q_416: 48.6  -4.4  -76.2  40.7  -9.7  -32.3  3.3
q_827: 31.6  40.7  3.3  -4.4  -9.7  -32.2  -76.2
q_111: -4.4  40.7  -76.3  40.7  -9.7  -86.0  20.0
rev: 3.3  -32.3  -9.7  40.7  -76.2  -4.4 -> q_416
tail: -9.7  -32.2 -> -76.2
rev: 3.3  -32.3  -9.7  40.7  -76.2 -> q_416
next: 48.6  -4.4  -76.2  40.7 -> -9.7
tail: -76.2  40.7  -9.7 -> -32.3  3.3
rev: -76.2  -32.2  -9.7  -4.4  3.3 -> q_827

q_49: 12.0  -44.6  -21.0  4.6  0.5  37.8  37.4
q_59: 37.1  12.1  39.7  -55.0  -41.9  -35.0  -15.2
q_521: -92.0  -4.1  -31.6  -63.5  -27.4  39.0  34.2
q_564: -89.0  60.7  40.5  -55.0  -41.9  -49.2  -8.0
q_772: 26.5  13.0  -60.5  34.3  81.6  52.8  11.7
q_839: 34.3  13.0  -60.5  26.5  63.3  -39.3  -61.5
rev: 34.3  -60.5  13.0  26.5 -> q_772
next: 12.0  -44.6  -21.0 -> 4.6
q: -89.0  60.7  40.5  -55.0  -41.9  -49.2  -8.0 -> q_564
rev: -55.0  40.5  60.7 -> q_564
next: 63.3  -39.3 -> -61.5
tail: -44.6  -21.0  4.6 -> 0.5  37.8  37.4

